Each path below is one point turned by a fixed rotation once a step. After each direction that follows a path, write how fast that rotation turns it, in degrees each step (0 if it stays still).
Each turn is a multiple of 5 degrees from 10 to 175, or 0.
Each row of a path follows its step; steps can be skipped.
Rotation 1:
step 3: [  0   5   6  -6   8  -2   7   0   0  14  17   1  -2 -11 -10  -1  -3 -11
  -7 -16   3   5  -5  -6 -16 -13  -5   1   2  -2  -3   1  13  -4  -3 -17
   1  -4   5  -4  -7 -10  12   0   9  -4  14  -4   7   3  -7   3   1   4
 -14   4   4  -5   6  -6  -4  -6   6  17   1   7]
step 5: [-11  14   4   0  13   7   1   0  -2  -8  -6  -2 -12   4 -19   1  -2  -1
   4  13  -7   7   5   3   4   0   7  -4   2  10   0  -2  -8  -9  -1   6
  -7   6  -1  -3 -12  -3  19  -1  11   3   9  -2   6  -1 -10  -8  -8  -1
   5 -14  -9   0 -11   7   8  -9  18   4   9  -2]
step 6: [-14   8  17  -1   7   0   8   4   4  -6  -6   6  -5  -4   7   2  13  25
  -4   4   1   5  -3  -2  -3 -11  -8  -3  14  -8   0   6  -4  -5   3  -2
   3  10 -11  -1   4  -4   0  13  -2   1 -11   1  12   5   0   2  -2   4
  -3   2  13  -9  12   7  12   4  -7  -1 -13   6]
step 9: [  5   1  -5  -8 -12  -8   4   9  -5  -2  26   0 -15 -22  -7 -11   5   2
   0 -12 -12   4   9  -9   1   9   6  -2  -3  -3  -3  10   7  10  -6   0
   3  -1  -2  -7 -13  -1  -1   1  -3  -4   9  -2   8  -4   1   3   0   1
  -5   8  -1 -12  11  -2  -3  -6  -4   3  -9   3]
step 10: [ 22  -8   8  -3  -2  -4  -4   8   4  -6 -10 -12   2   7  -2   8   1 -13
   4  -1  -3   8  -2  -2 -15 -11  16 -17   0   7  -1  -4  11   5  -4   5
   1 -15   0   3   1   6   1  11   2   7   5   6   7  -6  -7   3  -4  -2
   3   4  -3  11  13  17   3  -2   6 -12   5   3]
step 11: [-15  11   6  -7   1  12  10  -7  -6   2  -4 -11 -12  -1   0 -12   2 -15
  -7  -3  -5  11  -1   4   6   2   3   1   8  12  -4  -4  -8  -5  10  13
  -4 -12  -7  -9  -8 -12  13   2   1  -6   1 -12  -4  -3   9   0  -4 -16
   6   5  10   1  -5   7   4  -6   4   0  -5   2]
step 12: [  5   0  14   0  14   8   1   4   4  -6   0   4  10   6  -4  -3   8   5
  -4   4  -7  -8  -3 -12 -18   4   5  13   5  -6  -5  -2   7   1  -3  -7
   2   2  -7  -9   8 -21   1  -6   0  -7  -7  -4  12   4  -8  -4  -7   5
 -10  -6  11   0   9  16   8  -6 -10  11  -2  -5]
step 14: [  2   7  -7  -5   0   7  -5  -2  -2  -6  -7 -14  -5   1 -22  -8 -11  15
   6  -1  15   6  -1  12   5   6  -9   3   8   6  -4   9   1   6  -6   3
   9   7 -10  -3  -5  -1   5 -17   3  12  -7   5  -5   9 -17  -1   2   5
  -1  -1   2  -1  12  -2   0  -9   4  11  -7  -3]
step 15: [ -3  -3   1 -11   2   2  14   2   3  -3  11  10  -2  -8   5   7  -2   6
   8 -16  -6  -1  13   0   3  -8  11 -15   4   1   0   9 -10   8  -2  -6
   5   5   9   5  -2  -8   7  18  -1  12   1  -9  14   0  -8  -4  -2   6
 -15  -2  -5 -12  10 -13   7  -5   6   0   1   2]
step 16: [ 13   1  10  10 -11 -12  10   2   0  -1  -9 -21  -9   4   5 -13   1   3
  -7  -2   4   3 -13  -6  -4 -16   3 -12  -7   9  -3   3   2  -3   5   2
   1   0  -3 -10  12  12  15   4  -6   5   5   5   2  -6  -2   7   3  13
   9   3  -5  -7  -2   0   3 -16  -2  -6   3   0]
Directions:
[ 3  1  2  2  2  0 -1 -1 -1  4 -2  0  1  0 -3 -2 -1 -2 -3  0 -2  3  0  2
  0  2 -3  0 -3 -3 -2  4  3 -1  0  1  0  1 -1  1 -3  0  4  1  0  0  2 -1
  0  0  4 -4  0  5 -2 -2 -5  1 -1  1 -1 -3 -1  0 -3 -1]	170
[-1  0  1 -2  2  1 -2 -3  0 -1  2 -1  3  3 -3 -3 -1  0  1  1  2  1  2  2
  5  4  1  2 -2  2  1 -3 -4  2 -3 -1  0 -3  2 -2  1  0  2  1 -4  0 -2  1
  2  1  2 -4 -3 -2 -3  1  0 -2  0 -1  3 -1  0 -1  3  1]	110
[ 0  3 -1  1 -2 -1  1  0  0 -2 -3  2  0  1  3 -2 -3 -3  4  0  1  5 -2  3
  1  2 -1  0 -1  3 -1  0  0  0  2  0 -1  0  2  1  1  3 -1  0 -2  0 -1  1
 -3  2 -2  1 -1  0  3  3 -4  2 -1  5  1 -2  1  3  2 -3]	120
[-1 -1  2  0  1  1 -4  1 -2 -1  1  1  0 -2  2 -1 -1  2 -1 -2  3  0  3  1
  0  2 -6  0 -1 -1  0  0  3  0 -5  0 -1 -2  0 -2  4 -1  0 -1  2  2  0 -3
 -2  3 -2 -1 -3 -1  0  0  1  2 -2  0 -5  3 -5  3  2  0]	65
[ 2  2 -3 -1  1  3  1 -2  1  1  0 -1  1  3  0  4 -1  2  0 -2  1  0  0  0
 -2 -2 -3  4  3  1  2  0  1  1 -1  0 -2  2  0  1  2  0  3  0 -2  2  2 -4
  4  2  1  3  1 -2 -1 -2 -1  2 -2 -2  2 -5  0  3 -1 -3]	35
Rotation 2:
step 0: [-11 -19  12   6  -5  -1   6  13   6  -1   5 -10  -1  -1  -9  13   3  -3
   4  -3   1 -19  19   2   2  -2  -6  -7   9  -1   3   6   7   3   8  -9
  -9   9   4  -1   5  10   0   9   8 -14   2 -10  13   6   4  11  -6  -2
  -1  -9  -6   7   2  -3  -5  10   2   0   2  14]
step 2: [-17  -3   1  15   0   1   0  -8   4   9  12  -1 -13  -4   5 -14 -10   6
  12   4   7   7  -2  -4   9  12  -4  -3   1  -7   3   1   6   1  -3  -5
  -5   8   6  -7  -9  13  -2   9  15  14  -8  -2 -11   5 -13  -2  -4   0
  -3   1  -7   4 -16  13   3  13  -8   0   3 -10]
step 3: [-20 -12   1   1  -5   5   4 -17  -2   5   6 -17  -3   3   0   0   0  -9
  -6  15  11   3   9   9  -7   1   2   8   5  -4  -6   3 -10 -14  -4   9
   5   2  -1  11  -2   4  -5  -2  -9   8  -5 -11   7  10  -5   6   3   7
  15 -15  -5   5  -4 -13  -3  -1   6   4   2  12]
step 5: [  3  -7  -2   2  -7   8 -10  -3  14  -1  -1   4   2   9   4   3   4   2
  17   3  -5  -2  14   9  -2   2 -17 -12   5  -1   2   8  -5   5   0   4
   2   8   9   3 -13   1   9   1  18   1  -6  10  11  -6   4   0   1  17
   2  -7  11   9 -12  -6  12  13  -3   8  -2 -11]
step 6: [-20  -3  -1  -2   2   4   9  -6  -4   2  -4   4   6  -5  -3  17   0   3
   1 -10  -1 -13  11  -1  13 -10 -10 -10   2  -6   5  10  -2   8   3   1
   1  10  -2  14   2   6  -6   2  -8 -18   5  -9   7   4   0   1  15   7
   4   3  -2   0 -20   0  -3  -1   9  -7  -1  19]
step 8: [-10  -5   5   8  -1  -4   6 -14   6   4   4  -3   3   1  -4  -4  -9   0
  11   6  -7   2  14   6  -3  23   0   1  -9  -5   1  -8   1 -12  10   1
 -14  -1   2   1  -4  14   6   1  18   4   7  -4  -3  17   5   3 -14   8
   2  13   5  -8 -14   4  -2   9  -3   5  -4   6]
step 11: [ -2 -10   2  -2  -7  12  -8 -11  11   7  -4   3   3  -1  -2 -12   2  11
   7   1   5  -5  -8   7  -4   3  -7  -5  -6  -5   8  -1  -6  -5  -3  -8
   7  -2   9   6 -18  -5  -6  -9   7  -6   9  -2   8  10   7  17  15  25
   3   2   2  10 -11  -1  -1   7   3   5  12  -4]
step 12: [-11  12   2   1   0  -3   3   3   9   9   6 -11   8  -2  -5  11  -5  12
  -4 -12   4  -2   2  -9  13 -12 -15   6   6  -9   3  25   1  -5  -1  -2
  -2   6  -3  13   8  11  -1   3   0   3  -1   0   1  -3  -9  -5   4   2
  -3  -2  -1  21 -13  -4   1   7  10   0  14  -2]
step 15: [ -9   6  -7  -9  -1  12   5  -8   2  -3  -8   0 -14  -2   6  -1  14 -13
   9   5  -3  17   7  -9   5   7 -17  -3   0 -17  -7  21  -1 -10   2   8
  -5   5  -7  -1  -3   2  -1   1   4   6 -13  -2 -10   6  -3 -10  -1  -4
   2   2  -4  11  -8 -14   5  -5  -3   2 -10  10]
step 19: [-12  -1  -3  -8 -13  -6 -19  -1  -3   6  -6  -3   2  -6  -5  -5   3   2
 -10   2  11  -1  19   0  -6   1  -2   0  14   1   1  -3   7   1 -17 -17
   5   5  10  -4   3   2 -16  15  10  -4  11 -12  -4   0   3   9   8  -7
   6   1 -10  -6 -13   1  -2   7   8   0  10   2]
Directions:
[ 0  0  2 -2 -1 -2  0  1  1 -4 -1  4  0 -3  0  1  0 -1  1 -1 -4 -1  4  0
  1  1  0 -4 -3  1 -3  0  1 -2  2 -1  1  1 -4  1 -2  2  0  1  0 -2  1 -1
 -3 -1  2 -2 -2  0  4  2  3 -3  0 -2 -2 -2 -1 -2 -4  2]	40
[-2  3  2 -2 -1  0  2 -3  1 -2 -2  0  0  0  2  0  2  0  1 -1  0  3 -1  1
  1  2  1 -1  4  2  0 -1  3  8  2  3  4  0  0  0 -4  1 -1  1  1  0 -2 -1
  3  1  1  1  4 -3 -1  0 -1 -2  1  1  3  2  0 -4 -2 -2]	85
[ 2 -1  2  2  0 -1  2  0 -1 -1 -2  1  3  1  2 -1 -3  2  0  2  0  1 -2  0
  4  2  0 -3  0  0  1 -3 -5  0 -1  0 -1  0  2 -4 -3 -2  5  2  0  4  2 -1
  0 -3  1  0  1  0  2  3 -1  2 -1 -3  2  5  0 -2  2  2]	120
[ 2  1  0 -1  1  1  1  0 -1 -4  2  0  1 -3 -1 -1  0  1  4 -2  1  1  1  0
 -4 -2 -2  2 -1  0  0  2  1 -1 -1  3 -3 -3  1  0 -5  0  0  2  4  1  4  1
 -1  3 -2 -6  2  1 -1  2  0 -1 -2 -1  2 -1  0  2  3 -3]	110
[-3  1  1  3  0 -6 -3 -1  3 -1  4  3 -1  1 -1  0 -2 -3 -2  2  2  0 -2  0
  3 -1 -1  2  3  0  0 -1  1  1  2 -3 -2  1  1  2  2  1  3  1 -1 -1  3  3
 -1  4  0 -2  3  1  3  2  0  0 -1  3 -1 -1  2 -3  3 -2]	65
